128 stands for zero in the data rows.
Some points, one per row:
[131, 136, 115, 154, 99, 131, 155, 141, 133, 120, 130, 108, 161, 129, 123, 145, 116, 169]
[99, 135, 149, 180, 124, 180, 128, 148, 77, 104, 141, 148, 192, 136, 101, 93, 107, 107]
[148, 148, 117, 132, 100, 151, 147, 88, 136, 98, 159, 115, 128, 145, 106, 95, 69, 149]
[118, 135, 127, 127, 109, 98, 188, 101, 160, 108, 142, 103, 143, 128, 105, 111, 110, 131]
[88, 108, 141, 206, 116, 106, 124, 194, 119, 153, 100, 111, 151, 121, 148, 115, 163, 138]
[131, 115, 146, 115, 143, 95, 204, 126, 161, 97, 133, 120, 66, 117, 99, 147, 172, 108]
[113, 159, 78, 181, 72, 147, 100, 133, 141, 78, 91, 126, 132, 93, 135, 122, 101, 200]
[68, 124, 123, 199, 77, 149, 121, 173, 122, 116, 103, 119, 166, 126, 128, 102, 123, 152]
[73, 122, 126, 174, 85, 148, 149, 151, 129, 118, 120, 118, 160, 123, 122, 123, 128, 166]
[125, 84, 99, 147, 100, 189, 36, 108, 79, 156, 70, 105, 194, 156, 175, 118, 80, 105]
[145, 118, 87, 101, 117, 201, 37, 116, 64, 151, 99, 128, 128, 143, 174, 150, 99, 130]
[100, 139, 123, 191, 98, 150, 135, 156, 123, 114, 139, 125, 170, 137, 113, 111, 113, 155]
[101, 137, 137, 153, 96, 145, 127, 90, 116, 116, 184, 129, 144, 172, 99, 54, 20, 131]
[168, 118, 125, 187, 113, 57, 144, 148, 189, 178, 120, 78, 134, 128, 138, 101, 91, 171]
[118, 111, 110, 87, 128, 157, 76, 134, 103, 115, 99, 137, 126, 128, 150, 159, 139, 112]
[106, 139, 156, 112, 128, 90, 191, 101, 162, 95, 160, 138, 99, 100, 99, 130, 143, 122]
[105, 128, 127, 161, 90, 94, 178, 80, 177, 130, 148, 87, 120, 138, 118, 85, 77, 140]
[178, 167, 128, 130, 133, 109, 115, 112, 169, 62, 87, 134, 81, 49, 129, 133, 126, 169]
[128, 120, 139, 118, 142, 127, 118, 151, 117, 163, 121, 135, 119, 144, 144, 136, 153, 118]
[200, 137, 115, 144, 175, 113, 117, 161, 117, 126, 80, 127, 152, 67, 144, 125, 170, 127]
[119, 141, 76, 209, 67, 137, 95, 123, 145, 53, 84, 116, 155, 76, 133, 128, 91, 193]
[152, 113, 124, 87, 157, 207, 48, 137, 41, 158, 130, 162, 174, 160, 149, 125, 116, 101]
[135, 117, 128, 152, 75, 169, 58, 122, 103, 179, 107, 100, 216, 165, 171, 125, 51, 158]
[103, 116, 122, 139, 120, 149, 105, 94, 114, 102, 109, 133, 97, 114, 134, 151, 123, 100]
[130, 142, 134, 184, 115, 178, 83, 122, 80, 130, 132, 146, 193, 163, 127, 35, 60, 124]
[109, 87, 122, 144, 128, 147, 37, 153, 93, 187, 57, 111, 179, 143, 186, 132, 116, 88]
[126, 119, 128, 137, 127, 175, 90, 158, 79, 152, 130, 143, 158, 153, 141, 132, 124, 126]
[127, 132, 125, 109, 140, 100, 201, 86, 171, 99, 149, 121, 84, 115, 103, 175, 130, 108]
[109, 150, 117, 165, 67, 190, 106, 140, 105, 159, 139, 100, 217, 171, 136, 68, 46, 172]
[84, 99, 148, 109, 92, 142, 158, 86, 131, 128, 169, 99, 165, 178, 102, 81, 43, 106]
[135, 145, 161, 160, 128, 17, 224, 149, 231, 192, 194, 107, 52, 138, 110, 101, 157, 179]
[85, 150, 146, 140, 130, 121, 128, 127, 135, 127, 153, 152, 76, 123, 123, 143, 147, 134]
[149, 149, 98, 141, 116, 134, 94, 156, 136, 134, 128, 134, 140, 128, 144, 123, 116, 191]
[87, 119, 143, 169, 96, 128, 134, 185, 91, 128, 139, 127, 182, 159, 116, 111, 121, 151]
[67, 125, 107, 193, 58, 131, 145, 140, 175, 128, 98, 105, 112, 79, 124, 140, 128, 180]
[55, 122, 197, 124, 148, 0, 255, 92, 251, 99, 226, 142, 0, 130, 60, 137, 176, 130]
[101, 116, 120, 138, 122, 141, 90, 131, 109, 135, 95, 134, 169, 123, 145, 128, 143, 119]
[84, 117, 155, 161, 120, 95, 204, 130, 166, 114, 181, 130, 55, 144, 96, 114, 141, 140]
[92, 135, 124, 170, 103, 154, 98, 171, 107, 141, 109, 128, 152, 135, 143, 138, 142, 143]
12 more points follow, each with its number after it:
[152, 117, 143, 123, 154, 60, 185, 128, 128, 119, 114, 111, 85, 90, 120, 151, 157, 110] 0
[166, 131, 117, 122, 139, 220, 0, 142, 35, 216, 107, 138, 230, 184, 182, 116, 88, 108] 1
[104, 144, 134, 166, 114, 142, 105, 155, 107, 160, 123, 126, 154, 140, 147, 128, 146, 134] 2
[164, 117, 113, 72, 140, 170, 43, 134, 67, 203, 122, 145, 128, 151, 185, 137, 128, 128] 3
[74, 130, 158, 146, 118, 161, 130, 122, 93, 119, 192, 168, 103, 175, 96, 73, 94, 122] 4
[111, 120, 116, 123, 101, 166, 72, 144, 96, 149, 106, 118, 183, 158, 153, 144, 103, 126] 5
[107, 155, 166, 100, 170, 54, 232, 142, 185, 106, 171, 149, 36, 105, 87, 181, 216, 129] 6
[151, 147, 114, 116, 124, 186, 32, 143, 70, 179, 130, 146, 175, 171, 164, 93, 98, 135] 7
[181, 125, 120, 91, 159, 193, 37, 145, 26, 183, 121, 161, 168, 153, 160, 127, 118, 105] 8
[144, 129, 125, 115, 145, 204, 55, 121, 54, 161, 137, 154, 152, 150, 145, 91, 86, 113] 9
[190, 149, 142, 106, 193, 81, 123, 143, 146, 146, 122, 154, 96, 101, 135, 111, 162, 114] 10
[94, 128, 162, 121, 150, 100, 170, 149, 138, 120, 119, 132, 123, 93, 114, 128, 203, 94] 11
Which of these numbered points is nearest to each point below, ignoring the 3 directions in which the first points spread most? Its number follows each.
[169, 135, 105, 162, 123, 127, 141, 155, 121, 103, 100, 98, 197, 110, 120, 120, 100, 125] > 0
[131, 128, 99, 210, 78, 165, 91, 161, 117, 116, 111, 109, 128, 135, 137, 75, 61, 183] > 9
[117, 140, 107, 139, 99, 72, 145, 78, 208, 129, 180, 119, 60, 128, 119, 96, 76, 200] > 3
[137, 123, 115, 118, 97, 87, 195, 108, 128, 102, 130, 85, 97, 132, 110, 132, 114, 148] > 0
[194, 153, 46, 128, 102, 142, 87, 99, 152, 20, 72, 122, 129, 43, 126, 122, 99, 192] > 9
[119, 109, 139, 117, 139, 155, 72, 152, 75, 172, 124, 144, 147, 161, 146, 128, 134, 104] > 2
[129, 165, 107, 158, 115, 138, 92, 168, 115, 146, 128, 133, 149, 128, 145, 110, 122, 183] > 7
[159, 115, 137, 52, 164, 128, 87, 158, 81, 191, 134, 151, 101, 166, 162, 169, 179, 120] > 3
[172, 158, 146, 119, 165, 128, 207, 144, 185, 153, 213, 140, 81, 145, 92, 119, 148, 183] > 8
[163, 113, 112, 116, 140, 198, 29, 143, 52, 194, 100, 135, 199, 178, 180, 146, 104, 117] > 1
[114, 108, 97, 116, 91, 172, 56, 128, 103, 152, 97, 122, 182, 116, 168, 156, 107, 144] > 5
[59, 127, 139, 175, 62, 227, 48, 133, 43, 152, 178, 162, 189, 228, 135, 54, 54, 149] > 4
[138, 157, 94, 173, 84, 169, 92, 137, 120, 89, 134, 132, 146, 117, 125, 98, 128, 201] > 9
[198, 126, 133, 85, 182, 79, 180, 101, 167, 105, 123, 125, 128, 77, 113, 182, 183, 105] > 0
[102, 118, 118, 97, 113, 134, 109, 88, 136, 118, 110, 130, 120, 125, 141, 159, 136, 111] > 5
[117, 146, 138, 171, 132, 111, 160, 202, 147, 114, 110, 120, 124, 72, 121, 129, 196, 151] > 11
[80, 96, 138, 160, 108, 134, 138, 129, 138, 117, 104, 111, 125, 110, 125, 117, 132, 104] > 11
[170, 153, 140, 103, 164, 130, 188, 143, 135, 44, 139, 154, 111, 128, 76, 151, 161, 133] > 6
[120, 165, 130, 100, 148, 54, 218, 165, 204, 117, 163, 128, 51, 72, 103, 170, 223, 183] > 6
[126, 119, 133, 145, 141, 86, 159, 174, 166, 165, 109, 110, 100, 87, 141, 148, 201, 146] > 2
[143, 162, 128, 138, 140, 78, 97, 142, 158, 130, 125, 146, 103, 97, 143, 92, 133, 171] > 7
[166, 159, 99, 138, 117, 173, 98, 149, 98, 130, 133, 125, 171, 162, 135, 108, 89, 164] > 8
[162, 144, 136, 102, 161, 152, 149, 106, 104, 78, 144, 153, 119, 105, 93, 123, 134, 104] > 9
[123, 92, 118, 126, 122, 151, 97, 106, 109, 141, 126, 125, 134, 153, 142, 148, 115, 109] > 5
[82, 142, 155, 191, 115, 141, 168, 184, 109, 74, 133, 137, 144, 105, 91, 124, 161, 131] > 11
[138, 129, 144, 102, 160, 107, 117, 106, 126, 129, 135, 159, 90, 126, 129, 137, 148, 111] > 9
[120, 121, 108, 127, 115, 147, 81, 126, 107, 130, 99, 133, 165, 127, 150, 150, 139, 125] > 5
